Each row is where one point has got to under a steady rotation. How many ticks took it there?
The counts run from 0 to 250.
1.53	0.10	-1.76	3.01	-0.69	-0.99	0.59	0.33	-0.20	2.61	-3.65	-2.61	-3.48	4.13	-0.13	-0.61	-1.82	-2.59	-2.41	-0.44	1.08	-0.13	0.94	-1.08	3.14	1.81	-2.20	-0.44	-0.04	-3.69	-3.16	2.58	-1.39	-2.84	1.35	1.96	-1.52	-0.07	-3.93	-4.55	-1.22	2.04	0.11	1.31	-1.60	-1.14	2.16	4.59	-1.56	-2.25	4.78	3.87	-3.16	-2.56
236
3.05	-0.92	-1.45	0.65	0.42	-0.82	2.60	3.08	-1.35	0.48	-4.20	-2.16	-2.42	-2.17	1.72	1.26	-3.74	-4.08	-2.01	-3.40	-1.41	-1.17	-3.75	-3.98	-1.02	-1.76	-2.00	1.14	1.00	-3.41	-2.23	1.55	-2.51	-2.41	-0.28	-3.45	1.93	-0.24	-0.56	-4.55	2.08	3.23	0.99	1.43	-0.10	-0.11	0.55	0.49	2.29	-0.77	3.50	4.23	-4.81	-2.81
166
-1.58	1.53	-1.89	4.23	2.04	-4.92	3.06	2.29	0.19	2.36	-2.81	-2.28	-1.22	2.55	-2.72	-2.66	-2.07	0.77	-1.75	-1.50	-1.44	-1.04	-1.10	-1.09	1.56	2.08	-1.84	-1.03	-0.80	-3.71	-3.30	4.05	-1.18	0.05	-0.67	2.99	-1.17	-2.07	-6.88	-5.35	-2.25	2.62	2.39	1.02	-1.83	-1.25	3.72	4.19	-1.94	-2.11	-0.55	1.85	0.86	-0.67
246
2.67	-3.78	0.94	1.34	1.47	-0.84	1.83	4.83	0.04	2.11	-3.76	-0.05	-0.60	-1.08	-0.11	1.31	-2.86	-3.81	-1.40	-4.90	-1.71	0.15	1.22	-1.69	1.12	1.63	-3.96	-0.13	-0.09	-4.32	-3.47	0.52	1.72	-2.38	1.22	-2.89	2.68	-1.87	-0.76	-6.12	0.31	-0.03	4.40	-1.60	-1.30	5.14	0.95	1.33	1.62	1.34	-0.11	2.32	-1.34	0.06
125
-0.54	0.63	-3.40	1.64	1.41	2.05	1.18	4.53	1.29	0.66	-4.54	-4.41	-0.83	1.55	-1.02	-2.77	-0.11	-0.86	-2.27	-4.97	-2.41	-0.93	0.26	-4.35	1.75	-0.50	0.66	1.01	-0.32	-3.94	0.13	3.47	-3.34	-3.03	-2.81	1.14	-1.19	0.03	-0.94	-2.46	-0.10	2.93	2.89	-0.25	-1.79	-0.23	0.20	2.06	3.04	-5.03	2.73	3.26	-0.96	-4.96
3
2.20	0.13	-0.47	1.62	0.38	-1.83	1.34	1.27	-0.25	0.89	-4.07	-4.62	-3.98	0.80	0.28	-1.65	-4.46	-3.72	-2.38	-5.85	-0.14	-1.10	2.12	-1.44	1.02	-0.37	-2.62	-1.46	-0.20	-2.68	-1.19	1.12	0.52	-1.93	1.28	-1.82	-0.31	0.06	-3.47	-4.66	-3.00	1.97	2.44	-1.23	-2.59	-1.74	2.07	3.06	3.87	-0.21	3.41	2.42	0.78	-2.60
226
-2.43	-0.99	-2.07	3.46	-0.30	-2.81	3.45	2.09	0.98	1.74	-3.12	-1.08	-0.26	2.58	1.50	0.65	-1.62	0.11	-0.01	0.29	-0.26	-2.62	-0.79	-2.02	2.01	3.02	-3.53	1.76	-4.97	-2.23	-2.30	2.64	0.41	-0.73	-1.81	0.34	0.90	-3.61	-5.70	-3.87	-1.65	0.25	-0.67	-0.55	-2.49	4.20	2.96	2.65	-0.76	-3.72	-0.94	2.47	-2.20	-4.31
86
-0.14	0.43	0.41	3.04	-1.31	-2.08	0.69	2.15	-0.74	0.60	-5.12	-1.81	-2.02	2.23	0.91	-0.82	-4.40	-1.57	-1.05	-1.50	1.54	-0.92	0.53	0.20	0.42	3.79	-2.39	1.71	-2.14	-3.22	-1.58	1.56	0.65	0.24	-1.28	3.41	-0.18	-1.00	-6.45	-5.43	-2.96	1.93	3.01	0.88	-2.19	1.42	3.51	3.24	-2.25	-1.02	0.30	3.07	-2.65	-2.68
243
-2.70	0.85	-0.81	2.96	1.10	-1.32	3.12	2.44	1.46	1.39	-1.88	-3.12	-2.10	-0.40	-3.00	-2.95	-1.20	-0.47	-1.80	-5.47	-0.96	-0.53	0.37	-0.68	2.55	0.83	-1.96	-1.98	0.12	-2.72	-2.05	3.26	0.33	2.26	0.43	-0.01	0.91	0.03	-5.38	-3.40	-2.93	1.17	4.63	-1.34	-2.92	-1.96	1.99	4.68	0.57	-3.54	0.42	-0.81	0.25	-4.69
216
0.91	-3.13	-1.58	4.03	-0.06	-0.39	3.09	2.93	-0.91	2.58	-3.61	0.19	1.54	1.36	-1.42	1.24	-0.09	-1.12	-0.92	-1.03	-0.34	-0.52	-0.82	-2.84	5.25	1.96	-3.13	-0.59	-0.57	-4.16	-2.68	3.76	1.35	0.45	-0.89	0.12	3.13	-2.57	-3.97	-2.58	0.71	-1.22	1.23	-1.21	-1.97	5.36	2.17	3.42	-2.59	-2.23	-2.78	2.10	-2.06	-3.52
116
1.08	-2.33	-1.94	2.40	0.71	4.37	2.55	3.47	-1.12	-0.21	-3.44	-0.46	1.10	4.59	-0.09	-2.40	-1.62	-3.20	-3.03	-1.32	-1.29	-1.80	-1.90	-3.09	0.24	-1.60	-1.31	0.91	-0.08	-3.05	-1.38	3.19	-2.27	2.04	-3.19	-1.65	3.46	-1.35	-0.42	-2.64	-0.24	3.32	0.35	3.07	-1.25	-0.06	0.48	0.98	0.41	-2.05	2.32	5.66	-4.34	-6.05
180
1.71	-1.51	-1.48	2.93	3.48	2.47	0.59	2.85	1.49	1.61	-4.84	-0.03	0.59	1.53	-1.29	-2.63	-3.39	-3.35	-2.36	-4.92	0.96	-1.36	0.60	0.64	0.83	1.37	-2.31	-0.12	1.81	-5.25	-2.50	-2.52	1.14	-0.59	-0.77	-3.34	0.38	-2.18	-2.94	-4.95	-1.10	1.66	0.33	1.68	-1.88	-3.27	4.25	1.40	2.80	-1.87	2.54	2.68	-1.75	-0.89
35
0.65	-0.41	-2.33	2.60	1.18	1.98	1.54	2.65	0.68	0.46	-3.51	0.68	-0.39	1.61	1.30	-2.28	-3.99	-2.29	-0.79	-2.67	2.20	-1.46	0.22	0.10	4.12	0.71	-1.67	2.28	-0.93	-5.60	-2.27	0.03	2.85	0.89	-0.20	1.44	4.21	-1.03	-5.29	-4.65	-0.46	1.12	2.58	1.57	-2.66	-0.82	2.45	5.55	-0.97	-4.02	1.43	4.71	0.19	-3.82
27
-1.37	1.49	-2.49	3.03	0.17	2.94	0.57	3.88	-0.10	1.32	-4.72	-1.24	1.03	3.41	-0.79	-2.31	-1.46	-1.83	-0.10	-1.97	-0.51	-1.47	0.87	-1.26	4.94	0.95	0.35	1.83	-1.51	-5.59	-1.26	1.42	-0.85	-0.17	-2.08	2.14	1.29	-0.58	-2.55	-1.37	0.63	1.89	0.74	1.52	-1.53	-0.48	2.24	2.94	0.45	-5.68	1.67	4.04	-0.98	-5.43
15
1.24	2.38	-2.69	-0.04	1.61	2.14	2.93	5.07	-0.82	2.09	-2.33	-2.16	-2.61	0.61	-0.55	0.44	-0.47	-1.84	-2.13	-3.59	-1.66	-3.06	-4.27	-5.30	-0.22	-2.19	-1.21	-1.15	0.56	-5.20	-2.14	4.88	-2.72	-0.65	-0.50	-1.36	0.67	-2.45	0.24	-3.14	1.18	3.30	1.29	1.59	-1.62	-0.31	-0.44	1.36	0.24	-2.84	2.58	3.97	-1.49	-3.27
178
1.89	0.45	-2.88	0.92	2.16	1.95	3.28	4.16	-1.38	2.11	-1.73	-0.92	-2.37	-0.67	0.05	0.21	-0.97	-3.89	-0.74	-2.25	-0.39	-1.29	-3.39	-5.01	0.09	-0.58	-1.21	-0.10	1.03	-3.12	-3.70	2.85	-1.92	-0.89	0.85	-2.19	2.50	-1.50	-1.21	-3.19	1.51	2.41	-0.03	2.25	-3.03	-0.74	0.07	2.53	-1.34	-1.95	5.18	5.49	-3.34	-3.37
177
-2.35	0.63	-2.10	2.89	0.71	2.33	-0.24	5.57	2.72	0.30	-3.68	0.53	0.63	0.87	0.00	-2.24	-2.78	-0.08	-0.80	-3.58	1.09	-0.91	-0.91	-0.45	3.65	2.51	-0.84	2.09	-1.76	-6.76	-1.76	1.20	1.32	0.85	-2.49	2.31	1.79	-1.13	-4.72	-4.84	-1.25	0.76	5.21	1.32	-1.84	-0.42	2.45	3.69	-0.80	-3.67	-0.76	2.67	-0.24	-4.15
26
0.08	-0.26	-1.08	1.20	-0.54	4.14	1.79	2.36	0.81	1.77	-3.04	-4.42	-1.69	4.17	-1.95	-3.28	-0.81	-1.80	-3.11	-4.84	0.93	-2.95	0.49	-1.81	4.55	-0.01	-1.69	-1.72	1.36	-3.81	-0.51	3.69	-0.58	2.93	-1.62	0.87	-0.44	-1.58	-0.87	-1.20	-2.56	1.63	1.87	-0.20	-1.78	-1.84	2.71	3.39	0.29	-3.59	0.95	1.76	-2.95	-5.55
209
1.26	-0.32	-3.51	2.11	2.20	3.02	1.31	2.08	1.89	1.27	-2.05	-1.07	-1.77	2.81	0.00	-2.73	-2.71	-2.03	-4.38	-3.76	2.31	-1.08	1.38	-2.82	2.49	0.03	-3.06	-0.39	1.51	-5.21	-2.14	0.65	-0.01	-2.35	0.82	0.17	1.26	-0.76	-3.06	-3.97	-0.16	2.06	1.10	3.82	-2.09	-2.75	0.34	4.71	-0.83	-1.43	4.03	4.87	-0.86	-1.35
31
-1.38	-2.51	-2.80	2.54	1.01	-2.36	5.22	1.44	-1.71	1.10	-3.91	1.28	-0.53	0.89	1.04	0.19	-1.74	-1.89	-3.02	-2.00	-5.06	1.86	-1.23	-2.98	1.64	0.25	-1.57	-0.13	0.29	-3.17	-3.20	2.51	-1.89	-1.11	2.05	-2.67	4.74	0.76	-3.84	-5.19	0.78	4.51	0.02	1.79	-0.84	0.04	0.41	0.53	0.41	-0.12	2.32	2.52	-1.75	-3.64
158
-0.72	-0.71	-2.91	1.75	0.42	1.12	3.39	1.93	-1.63	0.52	-2.25	-0.22	-0.33	0.77	0.37	-0.60	-0.65	-2.08	-0.98	0.67	-0.63	-0.03	-4.85	-4.12	1.80	-0.38	-0.73	0.02	1.41	-4.01	-3.77	2.68	-1.47	0.97	-0.75	-1.95	2.18	-0.99	-3.15	-2.85	1.78	2.19	-0.36	2.44	-2.20	-1.44	0.93	3.01	-2.26	-3.14	2.29	4.15	-4.21	-6.54
176
-2.23	0.40	-3.72	3.24	-1.75	-1.57	3.43	0.07	1.79	3.37	-2.26	0.08	-1.96	5.73	0.47	-0.05	-2.51	-3.87	-2.52	-2.15	-1.02	-1.94	0.07	-0.59	2.34	2.47	-4.53	0.85	-3.39	-3.39	-1.05	2.40	-1.59	-3.41	0.05	-1.28	0.27	-3.16	-1.70	-5.54	-1.44	1.30	-2.02	-0.25	-1.40	-1.53	2.02	0.56	-0.11	-1.18	4.31	3.28	-2.70	-1.22
72
-1.94	-0.01	-3.13	3.53	0.10	-2.33	2.72	1.89	1.47	1.07	-2.11	0.23	-0.69	4.89	-0.77	-2.89	-2.58	-1.44	-1.91	-0.50	0.33	1.05	0.50	-0.46	1.14	2.86	-1.90	-0.56	-1.70	-3.61	-2.96	2.88	-1.76	-1.07	0.58	2.34	0.18	-1.66	-5.45	-5.94	-1.05	3.37	0.21	2.45	-1.12	-0.42	2.61	4.41	-2.79	-0.61	2.68	3.62	-1.52	-0.19
247
1.19	-1.86	-2.75	2.59	2.70	4.24	3.01	3.27	-0.16	0.93	-2.09	-0.31	0.55	-0.74	-0.10	-2.31	-1.59	-3.97	-1.26	-2.73	0.33	-2.61	-1.05	-2.16	1.03	-0.99	-1.91	1.81	-0.53	-5.66	-1.37	-0.29	-1.16	-0.62	-1.02	-5.32	4.14	-1.85	-0.38	-3.16	-0.06	1.69	-0.82	0.37	-2.90	-0.30	1.08	2.60	3.66	-4.26	2.41	3.90	-0.01	-3.77
192
1.28	-2.49	-0.39	1.90	0.41	-1.75	1.92	5.16	-1.08	1.56	-4.45	-3.18	-0.72	-0.77	-0.34	2.68	-1.32	-0.86	-1.86	-5.62	-1.98	-0.59	-0.05	-2.97	2.36	1.16	-3.57	-0.59	-0.01	-4.06	-1.56	2.09	1.42	-1.54	-0.22	-0.61	2.54	-1.45	-2.30	-5.72	0.20	-0.56	5.63	-1.34	-0.94	4.75	1.45	1.96	2.07	-0.40	-4.06	-0.63	0.21	-1.59
126
-0.80	0.31	-2.99	2.04	0.35	1.02	3.29	1.93	2.41	2.53	-0.66	-0.45	-2.94	1.49	-2.11	-3.30	-2.23	-3.69	-2.06	-4.50	-1.64	1.14	1.60	0.38	2.34	2.11	-2.93	-0.93	0.02	-4.06	-1.44	3.02	-1.30	-0.68	1.85	-1.79	2.29	-1.01	-2.69	-4.51	-2.73	1.21	1.64	0.24	-2.44	-2.53	0.53	4.38	0.75	-1.73	6.22	2.14	-1.21	-1.22
218
-0.28	0.03	-1.46	0.98	3.33	3.04	1.05	6.45	0.29	0.34	-3.21	-0.93	0.36	-0.88	-1.43	-2.24	-0.90	-2.24	-0.88	-4.46	-2.18	-1.66	-4.14	-3.47	-2.32	-1.19	-1.07	0.44	-0.32	-5.19	-2.35	2.29	-1.56	3.41	-3.86	-2.88	0.92	-1.85	-0.71	-3.77	-0.46	1.72	2.53	1.44	-2.30	0.05	2.47	-0.52	1.47	-2.93	0.44	2.98	-3.76	-3.97
182
0.68	1.77	-3.56	1.84	3.78	0.12	2.17	3.55	1.06	1.99	-3.58	-1.84	-0.64	-1.01	-2.45	-1.56	-0.80	0.60	-1.52	-4.97	0.42	-0.90	-1.84	-2.86	1.60	1.64	-0.53	-1.33	0.95	-6.53	-3.17	1.87	-1.02	-0.06	-0.24	0.73	0.88	-0.93	-6.02	-5.10	0.13	1.27	2.06	0.40	-2.82	-2.11	2.49	4.93	-0.70	-4.97	0.21	1.55	2.36	-1.81
29
0.09	-1.44	-2.87	2.45	2.45	-3.47	2.89	3.56	0.22	2.87	-1.54	-0.92	2.02	0.67	-0.67	-0.86	-0.83	-2.44	0.65	-2.83	-3.04	-0.15	-0.31	-3.58	2.12	-0.71	-4.48	-2.81	-3.35	-1.21	-1.94	2.88	0.30	-2.88	2.10	-1.87	1.54	-3.41	-4.88	-6.18	-0.74	-0.43	-1.16	-0.47	-3.81	3.17	1.70	0.95	2.17	0.17	1.25	3.86	0.61	0.41
99
-2.20	-0.29	-2.65	3.83	-0.83	0.26	3.43	1.40	-0.32	-0.95	-3.45	-0.31	-0.77	3.66	1.94	0.32	-1.02	-1.43	-3.73	-1.49	-4.28	-0.22	-0.58	-2.78	3.63	1.44	-1.02	2.66	-1.23	-6.03	-2.25	2.03	-2.56	-1.89	-1.81	-1.01	4.24	-1.90	-0.60	-2.93	1.77	3.98	1.00	2.38	1.12	1.35	-0.51	0.32	0.47	-2.57	1.50	3.04	-4.25	-4.96
161
-2.08	1.89	-2.13	1.06	-0.07	-2.15	2.85	4.37	0.20	2.64	-3.08	-1.36	-0.90	0.52	0.05	1.19	-1.54	-1.38	1.09	-2.53	-1.26	-3.93	-1.06	-1.84	-0.54	2.40	-3.27	2.26	-6.12	-3.49	-1.60	3.50	0.66	-1.34	-2.18	0.75	-0.19	-5.15	-3.80	-4.32	-2.14	-0.42	1.42	-1.34	-2.77	4.60	3.29	1.35	0.12	-3.50	-1.34	2.27	-0.54	-1.84
85
-0.79	-3.72	-1.29	4.04	-0.60	-2.19	3.00	2.84	-0.57	0.80	-4.38	-1.98	1.01	0.68	-0.96	0.91	-0.83	0.65	-2.00	-3.97	-2.19	0.99	-0.12	-3.07	5.52	2.44	-2.93	-0.71	1.09	-3.56	-2.26	2.57	2.75	-0.13	-0.34	0.09	4.21	-0.81	-3.80	-5.15	0.79	0.17	2.84	-0.53	0.40	5.62	0.96	2.35	0.16	0.39	-2.58	-0.29	-1.00	-3.86
127
-1.44	-1.30	-2.64	2.60	0.42	-1.98	2.76	4.35	0.89	2.61	-2.58	-0.78	-0.09	2.62	-3.20	0.28	0.48	-0.56	-2.58	-5.15	-4.90	0.45	-0.59	-3.37	4.80	1.55	-2.01	-3.78	1.11	-5.07	-3.08	3.72	-0.44	-3.25	0.42	-0.70	0.95	-1.45	-0.40	-4.00	1.70	0.89	3.59	-2.06	0.84	3.48	0.63	0.89	0.58	-0.32	-1.31	-0.28	-0.58	-1.10
130
2.27	1.90	-1.66	0.29	2.95	1.77	0.72	5.02	-0.21	2.38	-4.18	-3.73	-0.65	0.43	-1.12	-3.29	-2.83	-1.17	-2.17	-5.41	-1.23	-1.80	-0.38	-2.48	-0.23	-2.91	0.04	-1.40	0.46	-1.90	-1.57	2.54	1.07	0.78	0.06	1.35	0.14	-1.51	-3.33	-3.49	-1.20	1.96	3.76	0.82	-3.34	-1.23	1.53	2.56	2.05	-2.46	1.58	4.88	-0.13	-2.96
21
-0.29	-1.62	-1.12	3.04	1.34	-1.41	3.54	1.24	1.82	2.51	-4.24	-0.33	-1.62	2.14	1.44	-0.31	-3.03	-4.09	-2.47	-3.76	0.58	-2.54	0.16	0.90	-2.39	3.46	-4.16	0.95	-0.95	-3.55	-3.05	-0.69	-0.42	-1.92	-0.14	-2.82	-1.00	-2.97	-2.93	-7.02	-2.94	0.90	-0.88	-1.13	-1.94	-1.54	3.35	0.21	2.72	0.16	1.56	2.68	-2.86	-0.24
65
1.00	0.61	-3.82	-0.37	0.29	1.31	3.34	4.22	0.07	1.92	-2.91	-2.13	-2.27	0.68	-1.37	-2.86	-1.06	-2.76	-2.19	-6.09	-2.15	-0.19	0.11	-4.73	0.73	-0.59	-1.62	0.41	0.15	-3.77	-0.97	2.36	-2.95	-3.80	1.58	-2.11	0.54	0.14	-0.18	-3.48	0.04	2.22	1.95	0.42	-1.88	0.19	-0.77	2.83	3.95	-3.40	5.60	4.87	-0.60	-3.03
2
0.47	-0.39	-1.45	0.67	0.39	-0.33	1.32	4.56	-2.08	0.00	-3.80	-1.25	0.33	-0.48	0.31	-0.96	-5.15	-3.36	-0.35	-5.32	-0.51	0.54	-0.14	-1.23	2.03	-1.35	-0.04	1.33	-1.72	-2.57	-1.09	0.19	-0.28	-2.16	1.07	-1.39	2.21	1.47	-4.83	-4.52	-0.74	1.54	1.64	0.63	-4.57	-0.26	1.30	2.05	3.51	-2.14	4.76	5.31	-0.34	-4.79
9
2.79	-1.68	-0.62	1.65	-0.63	-0.65	1.61	0.48	1.15	0.31	-4.03	-3.54	-4.33	2.14	1.02	-2.93	-4.46	-3.57	-2.32	-3.84	2.20	0.16	1.07	-0.75	3.02	2.34	-3.38	0.72	0.40	-3.77	-0.71	0.38	-0.53	-2.24	2.00	-0.97	-0.35	1.46	-3.54	-4.31	-3.03	0.68	1.59	-0.05	-2.20	-1.44	0.62	4.59	1.44	-0.92	4.23	2.82	-3.01	-3.73
225
-2.74	0.09	-0.94	2.98	-0.19	-0.04	3.93	0.28	2.12	2.22	-3.37	-1.30	-2.11	2.14	0.90	1.85	-3.01	-1.21	-2.29	-2.09	1.46	-3.40	-0.68	0.70	2.47	4.59	-3.68	2.48	-1.25	-5.89	-2.58	1.43	1.74	0.46	-1.53	0.44	1.19	-2.78	-4.22	-5.10	-2.42	1.09	2.64	-0.08	-1.34	0.15	3.06	2.96	-1.25	-3.07	-2.00	-0.12	-0.98	-3.39
56
-1.83	2.96	-3.39	2.36	0.67	-1.32	4.61	1.04	0.62	4.18	-2.75	-1.71	-2.51	2.89	0.78	0.46	-2.55	-3.00	-0.38	-2.87	-2.39	-4.18	0.92	-0.30	-0.06	1.45	-4.30	0.94	-3.55	-4.98	-0.36	2.07	-0.48	-4.56	-0.10	-1.10	-1.12	-4.16	-0.22	-4.40	-1.98	1.37	-0.96	-1.83	-1.89	-0.19	2.47	0.71	1.87	-1.35	1.66	3.34	-0.48	-0.40
73
